Each row is where one point has got to under a steady rotation. How many ticks took it there?
The counts run from 0 to 1053.
[ 19.7  16.9 -23.9 -18.9  18.1  33.8   0.6 -22.3   2.0   5.2 -23.7  13.0
 -52.0 -21.5  21.1   6.0   2.2  24.9  24.5 -36.3 -37.9  -5.5  34.6  12.6
 -17.4  30.3  27.1  10.1 -43.9 -16.6 -21.1  19.1   0.5   9.3  -7.2  -4.0
   0.0 -23.4 -17.6 -22.4 -19.0   1.1  12.4  24.0 -18.3  12.0 -14.3   4.3
  15.1]	92
[ 34.5   4.3  10.9  22.1 -44.8  10.6 -15.3  -0.9  -4.5 -27.7  17.2  -0.2
   7.8  -1.5 -16.8  16.2  -6.4  19.2 -19.2 -12.7 -11.8   6.8 -38.7  19.7
  17.4   2.1 -19.0 -24.1  29.7  41.6  14.1 -41.3 -16.2  26.8  -3.4  30.7
  15.8   6.7   0.7  19.6  11.6 -12.3   8.4  -8.7  -3.2  26.1  -4.8 -21.6
  45.5]	696
[ 17.5   6.2 -26.0   5.1  -9.0  18.6  -6.3 -26.8  -3.9  14.9  24.3   3.7
 -21.2 -26.3 -13.4 -37.3 -11.8  -5.0  55.7  18.1 -37.5  -7.5  14.5 -22.9
   2.8  29.7 -29.0 -21.0  11.6   3.5 -19.5 -27.1 -28.0  26.7  29.1 -15.3
   7.5 -31.6 -15.7  -3.2 -39.0 -17.8  -2.8   0.2 -21.8  -5.7 -30.8  -0.7
  10.2]	516
[ 28.3 -12.5  15.0 -16.5   5.1  -8.8  12.0   0.7   6.6 -10.1  13.1 -35.5
  -6.2 -17.5   0.0 -14.5   5.8  23.2  55.7   8.3 -41.2 -36.4  37.3 -10.0
  -6.0  27.6 -10.7  -2.6  -7.2   7.6 -26.8  -1.4 -35.3  -5.0  19.8  32.3
  11.4 -13.8  14.1 -13.1 -24.7  18.6  28.8  -1.7 -30.3   2.1 -17.4  -9.8
  -9.1]	24
[  7.1   9.4 -16.9   0.0  15.7  25.3  -4.0   5.4 -12.2 -17.2  -3.8  -0.1
 -20.5  21.4  18.1  28.7  23.3  49.8  38.5 -20.8 -41.6  34.6   9.3 -24.7
   0.8 -16.2  25.9  30.9 -40.0   1.7  20.0  10.9   6.6  -8.8 -25.0 -10.4
  25.8  -5.5   5.6   5.1 -19.0 -18.7  -9.5 -19.2  -5.7 -26.9  10.7 -33.0
 -12.9]	677
[ -9.8 -28.5  -7.8   4.3  24.3  30.2  13.5  12.1 -16.3 -34.2  41.8  -4.7
   4.5  -4.9  -4.5   4.7   3.9  38.9  -6.0 -18.2  40.9 -51.2   9.8 -12.1
  -1.7   0.0   4.3  -6.7  24.5   1.3  24.9  36.8  13.1  -2.7  21.0 -21.2
   0.7  22.9  24.5  12.5  20.8  -8.0  12.3  42.5  39.3   3.8   6.6 -19.1
  11.1]	994
[-14.4 -32.7 -13.9 -10.5  18.4 -48.8 -16.4 -24.5 -19.9 -20.0  -8.3   3.5
 -50.2 -22.6   6.9   1.2  14.8   6.1 -17.0  33.4 -11.6   7.3  19.0  -5.8
  -8.9   8.6  14.2 -41.9 -16.7 -26.3 -24.6  -6.0 -10.8   7.8  -1.4  16.4
  20.3 -18.8   6.9  -5.0 -26.7  17.4  -2.8 -41.3 -32.5 -35.2 -19.1   4.9
  15.6]	30
[ 23.6   0.3 -14.3  10.5  -3.5  34.4  -8.2   7.0 -19.1 -22.4   4.5 -19.4
   1.8 -16.5  40.4  45.1  -7.6  42.0  28.1 -42.9 -20.3   1.7  24.1  -8.0
 -10.9   6.3 -10.8   1.0   0.5   9.0  11.7   0.6  -7.9  43.4  26.8  -4.1
   5.3 -18.4   9.2 -34.4  -9.8  13.0  25.5  32.8  10.1  -0.9   2.8  -4.1
   7.2]	256
[ 15.1 -26.2   9.9   5.3  -8.0 -18.1  -6.1  22.2  31.4  21.4 -16.6  17.4
  13.2  10.4  -3.6 -35.4 -33.4 -21.7 -12.0  27.7  20.7  17.1 -13.4  -1.3
  25.0  -6.1  10.6 -43.1  27.2 -20.9   5.3  -8.7  -9.0 -14.4  29.0  -2.6
  -1.2   2.2   5.6   0.0 -16.9   5.5 -50.3   1.4  13.1  56.9  -3.3  10.9
 -19.4]	561
[  2.9   3.8 -26.0  16.0 -11.8   8.3  16.5  -5.1 -37.5 -45.0  19.1   9.8
  10.7  26.4  16.1  31.3 -26.1   5.9  -6.1   8.2   1.4   8.5  -8.9   1.6
  22.5 -13.8 -12.0  35.6  22.3  -7.4  -2.9 -42.1 -19.7  31.1 -29.6 -10.3
 -29.8  15.3  -7.0   7.1   4.7 -12.7  38.1 -10.2  -0.9 -44.0   5.1  -1.3
   0.9]	1034
[ 45.8  11.0  27.9 -20.2   0.9 -16.8 -28.3  -8.1  16.2   6.1 -25.6 -12.8
 -29.2 -11.5 -24.0 -21.7  29.7   9.1  24.6   8.5 -50.5  23.8 -14.5 -30.4
  -6.6  -4.4  21.1 -11.9 -20.1  23.3 -13.3  20.6  -8.9 -11.2  -4.3  12.0
  34.6 -11.5  12.0  10.5  -3.3  -7.0 -15.7 -16.1 -30.2  16.2 -25.5 -33.0
  18.4]	521
[-10.8 -11.2 -19.9  23.6  29.0 -27.5 -10.7  -0.6 -16.1  -1.5  -2.0   0.6
  30.2  43.5  10.8  36.2 -38.0   5.8  -4.8  20.1  13.8  30.0 -16.2 -21.2
  21.6  10.3 -16.9 -36.3  23.5 -19.3 -22.4 -29.5   1.4  -6.2 -11.7 -11.5
 -17.5  23.9  -5.2   6.4 -46.9   1.3 -20.4  -1.9 -13.2   4.5  18.6  18.5
  25.5]	395
[ 35.7 -15.1  -2.8  20.5 -40.9 -10.7  15.3  26.0   0.5   2.3  22.9 -37.1
  22.3 -15.8  -4.8  -2.4 -18.0  44.7  -2.5 -26.8 -38.4   8.8   2.3  -3.4
 -30.7   5.3  30.2  -3.9 -11.6   6.9  -4.0  11.3 -21.6  46.7  45.1  14.5
   1.2  -2.1  -6.5 -17.6  -2.9 -15.8  -7.3  -2.5  -2.6  22.5  19.0   1.0
  -8.2]	267
[ 14.5  -3.3   4.8 -42.2  17.8 -18.7  -2.9 -18.7 -46.6 -31.1   6.8  -9.8
  -8.7 -15.1 -27.7  12.1   7.1   9.4 -10.3   3.2  -7.1  12.5   8.8   5.6
   4.0 -24.9  -8.4  -7.4 -19.7  10.1 -23.2  16.4 -34.9  31.2 -35.8  -3.8
   4.8  -7.5   3.8  19.4  -2.7 -15.8  15.4 -20.4 -45.0 -71.3  -2.1 -10.9
 -11.7]	1022
[  6.8 -37.6 -41.2   1.3  25.8 -12.9  -0.2  17.1 -12.8 -14.3 -26.9  17.8
 -36.7   5.1  24.7   6.0 -12.5  15.1 -24.3  -1.8  43.5  18.7  33.8 -25.3
 -21.0 -13.9  37.3  -5.8  -2.5 -31.9 -33.3  26.9   2.5  28.8  32.3 -22.6
 -13.9  14.0  -2.4 -16.6   0.0 -16.9   3.0  14.4  12.6 -28.8   1.1   7.8
   6.1]	251
[ 32.7  -3.5  32.7 -13.8  27.5  30.0  -3.0 -18.4   3.6   2.0 -28.2  -6.2
 -36.0 -16.0  -4.9  -1.7  31.1  -0.9   0.3  -8.5 -15.4 -25.5  17.7  -4.1
   6.3   4.7  28.7   1.2   6.6  -8.7  43.1  52.7  -2.1   4.7  -3.7 -24.6
   1.2  10.4  36.5 -14.4  15.6  -3.5  -2.6  28.9  28.7  51.9 -18.0  -2.0
 -19.7]	80
[  0.4   6.4  15.0 -18.0  50.2  33.7  12.1  -9.1 -11.4   2.6  -6.9  44.4
 -30.2 -16.6  -7.8  19.3  24.3  31.5 -15.5 -16.8   2.0 -15.7  26.3   3.6
   4.9   5.1  24.2   0.4   2.1 -23.0  29.0  33.1  -2.5  13.3 -50.7  -0.6
   4.9  -2.4  10.4  25.5  -1.8  10.1   9.2  24.0  11.6   2.2 -18.4   0.6
 -30.0]	82
[-27.9  -2.1 -24.8   5.0 -26.8  -9.3   3.6   5.3 -33.6 -13.9  20.8   5.0
  37.4  -1.0 -17.2  -1.7 -50.4 -10.6 -43.6   7.2  11.5  42.9 -39.2  -0.7
   5.2 -38.7   6.2  -2.2 -10.1 -11.6  -9.0   2.4  11.9  18.9  -6.9 -13.5
 -12.4  22.2 -26.9  15.9  19.0 -34.2 -15.7   9.7   7.3   1.2  26.3 -13.9
 -13.7]	1046
[ -6.5   2.2  -9.2  -2.3 -24.6  18.8  43.0 -35.4  -6.7  -8.7   9.6  41.2
 -30.6 -14.9   8.4  13.9   2.7  16.5 -39.8 -23.5 -11.5 -47.5  -9.7  37.5
 -12.0  14.6  19.4  13.4 -24.5 -17.3 -16.3 -11.7  -3.6  13.5 -29.7  34.1
   1.1  36.6  -0.6  10.4 -10.4   1.1  19.7  30.2 -18.0  12.4 -23.1  -0.3
   6.6]	291
[-10.9 -17.7   3.0 -17.8   3.8  10.2  -2.0 -16.6 -28.7 -37.5  19.4  21.7
 -38.1   1.6 -31.1 -23.6  14.7   0.3  -1.7  19.3 -10.8 -13.6  -1.6  20.6
  43.3  -7.1   2.6 -16.9  -6.7 -12.7  17.8   4.6 -27.9 -24.2 -46.3  -7.4
  28.1  -6.2  11.7  30.2  14.1 -14.7  -3.9 -43.8 -19.5 -31.2 -22.4 -21.7
 -24.1]	858
[-21.0  -9.4 -23.3  44.4 -11.4  41.4  12.2  47.4  -3.4 -18.7  29.2  12.9
  30.6  17.6  -9.4   7.3  10.6  49.5   5.1 -25.5  -2.4  10.0  27.9 -22.3
  -2.6   3.5  12.7   4.1   3.5  19.2  30.2 -20.6  12.5 -17.3   4.7  45.8
  23.8 -23.8  -8.5  20.9 -29.1 -10.5  -5.2   6.9  19.9  15.6   0.9 -18.2
 -22.9]	343
[ 27.4  -9.7  18.8 -47.9  27.2  -1.1 -23.7  -6.9 -33.9 -14.1 -35.1 -29.0
  -7.0 -25.6  14.4  21.4  14.2  -4.3  10.1 -30.4  -1.2 -17.3  55.4 -12.4
 -14.4 -12.0   4.0  -5.8  -4.9  21.6 -10.8  51.9  -4.0  14.7  -0.5  -3.5
  -1.8  -7.4  12.3 -21.4   9.4  18.9  10.9  25.5  -8.3   1.8 -13.4   3.3
 -10.3]	245
[-31.3  25.7 -10.3 -32.3  14.7  11.5  -1.4 -13.0 -18.5 -28.0  14.1  35.0
  -1.8  16.2  13.4  -4.7 -33.7  -5.1 -11.5  30.5  15.6  -8.9 -26.5  34.2
  20.4  21.0 -23.8   0.8 -22.1 -35.0 -26.1 -13.2   4.5 -32.9 -42.1  -3.9
 -13.4 -23.8 -21.0   5.2  14.0   1.7  43.2   7.7 -23.2   7.9  12.8   3.0
  31.1]	791
[ 19.6 -33.5 -18.4 -14.5  -1.2 -13.7   4.4  26.3  26.6 -49.9 -10.1  -1.2
 -16.1  38.1  12.0 -16.9 -12.6  -0.3  -1.9  30.5  30.6 -10.5   7.2  -2.3
  -4.9  12.5  -5.3  12.0  -2.3   9.1 -44.4 -13.8  21.4 -32.2 -17.9  21.6
 -17.9  26.2  -7.2  11.8   9.7   7.1  38.2 -12.7 -24.3 -13.4  -6.2 -29.7
  28.9]	949
[-13.2   4.5 -28.9  29.3  21.8  13.1   7.6  27.7  -7.2  -2.2  10.1  22.6
  27.6  40.6  20.6  24.1   7.1  54.3  26.5   6.9  -5.7  32.8  -7.6 -38.4
  -0.2  -3.1  23.0   5.4  -3.6 -25.5   8.3 -42.4  -2.8   4.0 -19.1  -6.7
  15.4 -40.5  -2.6   0.4 -31.1   3.8  -3.6 -26.7  14.6  -7.0  17.3  19.1
  15.2]	757
[ -0.1  23.1  17.4 -21.3   0.5 -30.3 -23.6 -30.4 -38.4  -8.2   3.9  -7.2
   6.4  -5.7 -16.3   0.0  23.5 -32.3   1.6  48.4  -2.4 -10.9 -20.4 -21.1
  -1.0   8.2 -17.7 -11.4   3.1   1.5 -16.2 -14.6 -13.5  -1.5 -31.8  16.7
  -9.8 -45.4 -12.9  -1.8  19.7   0.2  49.9 -18.2 -34.2  -2.9 -30.0   1.8
  30.6]	945
[ 32.7 -20.7  24.4  15.7 -35.5  -6.2   3.3 -10.3   0.6 -29.8  14.7 -19.2
 -15.8 -14.8 -14.7  -7.8  15.7  17.0 -16.6   4.1 -37.8 -26.5 -26.5   8.5
   3.0  -9.5  36.5 -14.7  -2.7   8.0  34.6  12.7 -24.6  27.3  11.0   8.4
  27.2  32.3  31.6   0.0  18.1 -35.5 -20.3 -16.1  21.5  24.1 -10.9 -14.7
  10.7]	278
[-18.2  24.0   1.5  -3.6  20.6  -6.5   6.7 -22.3 -35.2  14.6  25.2  -2.1
  15.0   5.2 -13.9  29.0  -0.2  -0.4 -38.3   6.0  19.4 -33.4 -22.9  -7.4
  -4.5  11.8   4.9 -28.4  21.3 -14.5  45.0  37.1  14.4  19.9 -46.5 -33.7
 -16.4   9.7  -4.1  36.3  12.4  -7.3 -24.1  10.5  17.0  12.7  10.0   9.6
 -12.6]	72
[-11.2  39.5 -11.6 -22.3 -18.2  28.9 -13.0 -40.4 -19.8   6.3   1.1  30.2
   2.6   1.6  10.7 -11.2 -15.4 -32.9  -0.3  15.5  -2.1  -2.3 -40.4  24.1
  22.2   6.1 -17.5   7.2 -14.2 -19.2  -4.1 -33.7   9.7 -11.5 -31.9  -8.8
  -3.7 -17.6 -26.5   2.9   4.5  -8.3   1.5  11.3  -8.9  48.8 -13.6   3.3
  17.1]	713
[ -3.7 -21.1 -22.0  22.4  14.3 -39.0  -7.4   2.3 -21.7 -40.1  20.9 -15.1
  -4.0  25.4 -11.9  21.2   1.1  31.0  -3.0  29.4   3.9  -6.1  12.8 -11.5
   2.2  36.5 -15.4 -15.7  17.3   5.8 -14.5 -14.3  -2.6  -5.7 -14.1  26.1
  -7.6   6.5  -0.4   5.4 -24.5  10.6  35.3 -29.6 -23.4 -39.9   5.1  -6.9
  33.6]	32
[ 28.2   3.1 -20.4  19.3 -28.6   4.7 -19.5 -13.5 -27.2 -23.5 -13.2   7.9
 -19.2  40.3  -2.2  20.9   0.3  -5.7   1.3  14.0 -26.5  39.2 -12.0  -0.6
  33.3   6.1  -4.1   2.8  10.6  -3.3   9.1 -56.7 -19.9  -0.9 -37.0   4.2
  -2.9 -22.5  -0.2   2.2  16.1 -26.3   5.2 -49.8 -13.3 -10.2 -10.4   4.1
  28.8]	118
[-22.4   3.9   8.2  -3.8  16.9  -4.5  38.1 -14.7  -0.3  12.3   4.7  21.6
  -4.3   5.6  -0.8  -9.3  -5.3 -15.1  -5.7  21.4 -17.0  -5.1   3.8 -15.6
  -5.8 -29.6  32.3  45.6 -21.9 -33.5 -10.8  11.8  10.5  -9.3 -31.1  -1.0
 -10.9  48.2  -9.3  21.4 -15.8 -22.8  14.2  28.2  -5.7 -12.8 -16.6 -21.4
 -64.0]	303
[-19.8  -6.0 -28.2  17.1  25.8  15.8  -8.3  19.0 -14.0 -31.1  35.3  -2.9
  -1.4   4.5 -19.5 -39.3 -33.9  28.2   8.2   4.2 -19.5   3.0  15.2   5.0
  23.7  68.3   3.2 -23.1 -13.8 -27.5   4.5  11.4   4.6 -41.6  -4.1   0.3
   0.2 -51.9  -1.9  -1.0   6.7 -14.6  31.0 -22.1   7.7  26.4  28.3   5.3
  14.0]	429
[ 26.8  17.0  -5.9  18.5  23.7 -45.4  10.7 -26.7   0.8  33.4 -17.5 -28.0
  -4.8  16.0  21.9  28.5 -15.9   5.4   4.1  10.9 -33.8 -15.6   6.7 -21.7
 -28.2  31.2  16.4  -4.7   9.9 -27.9 -10.8  -0.7   0.6  25.4 -14.0  -9.3
 -41.1  33.3  -2.1 -16.7 -27.5  11.8 -10.2   8.5 -12.5  31.5  -4.2  24.2
  -4.0]	810
[ -2.0   9.8   2.8  -3.2  15.6  16.3 -18.0  28.8  -3.9 -24.1  -0.8  -7.2
  28.5  16.6  -3.8   4.8 -40.8  25.4 -20.2 -10.4   1.9   7.6  11.2  32.7
  37.3  33.3 -14.5 -22.0  10.5  -4.0  28.1  25.0   5.8 -33.1 -37.7  17.3
 -11.7   4.4  -5.0  10.0  -5.0  18.2  -9.6 -11.4   6.4  34.8  31.0   7.9
 -46.9]	66
[  3.1   4.5  11.4  31.0 -13.0 -17.8 -14.7  -9.1   7.1 -11.1  11.9 -13.0
  18.4 -12.6  44.6  42.9 -32.2  30.1  -7.1   2.6 -41.3   2.0 -34.0  16.1
  20.8  -7.9   4.5 -10.6   7.7 -21.5  24.4  -9.4   7.7  10.3   3.7   6.8
  16.1  19.6  17.1 -25.0 -24.7  19.5  -5.1  17.0  27.6  61.2  17.2  -3.2
  -0.7]	57
[ 19.8   1.6  -9.2  -7.5  29.1  -4.0 -36.3 -38.3  -7.8  -4.6 -29.8 -10.4
 -43.1 -14.3 -12.9  -2.3 -12.7 -17.4 -14.6   2.8  -8.8  -9.5   7.8  10.1
  23.6  46.8  -5.6 -34.7  23.4   3.4  27.4  44.2  30.0 -15.0 -15.0 -22.8
  -3.7   9.1  -2.5  -7.0   5.1   1.3 -12.6   8.3  14.3  42.5   0.6 -12.8
   5.5]	651
[ 14.2 -44.2  21.5   0.2 -39.3 -23.2   7.3  26.3  23.7 -39.8  11.9  -5.6
  -0.4   1.4  17.4  -2.5  23.3  25.0  -5.3  13.2  11.7 -37.3  -6.4  -6.0
  -7.8 -40.0  23.9 -18.1  12.4   5.9  17.7 -12.2 -33.8   4.2  24.3  27.5
  30.6  21.4  43.2   1.0  17.9  12.6 -12.3 -13.4  25.2   1.4 -15.9   0.1
   0.1]	200
[ -6.4 -20.6   2.8   4.7  36.7  -7.2 -10.4  14.6  11.5 -12.8  10.0  19.0
 -35.2 -46.0  -8.9 -52.6  -8.2  10.1  -5.2  19.0 -14.8   9.5  21.8 -19.9
   7.3  12.4  34.4 -14.4  -5.1 -36.0  12.3  40.4   1.8   6.0  46.0 -12.5
  11.5 -27.2  12.3  -9.0   7.7 -13.7  29.2  18.5  30.4  13.8  -3.3 -12.9
 -30.0]	1003
[-33.8  -6.9   2.1 -35.1  28.7 -38.3   5.2 -38.0 -23.5  15.4  12.5   5.5
  -0.5 -45.9   1.3  -2.8 -23.4 -16.7 -23.0  27.2  -0.1 -13.7  -8.6   8.9
  -8.6 -11.5  -2.2 -38.3  -5.1 -33.7 -17.3  24.4  -3.5   9.4  -1.5  -4.8
  -5.0   6.4 -10.1   0.4 -36.1  21.1 -13.9  28.8 -23.8   1.7  -2.4  15.4
 -25.1]	228
[ 23.7  35.9 -26.3  17.2 -33.9  43.3  -6.8  -5.2 -14.9   1.3  -3.4 -20.4
  29.0  15.5  22.7  43.5  22.7  14.9  31.9 -39.7  -5.6   0.5   2.3 -25.7
 -11.4   9.4  -3.0  13.9  17.1  32.7  19.3 -16.0  13.6  36.9   6.9   5.6
  -7.8 -25.2 -25.3 -15.3  -4.3   2.5   5.2  22.8  21.4  41.0 -12.3   6.4
  28.7]	334
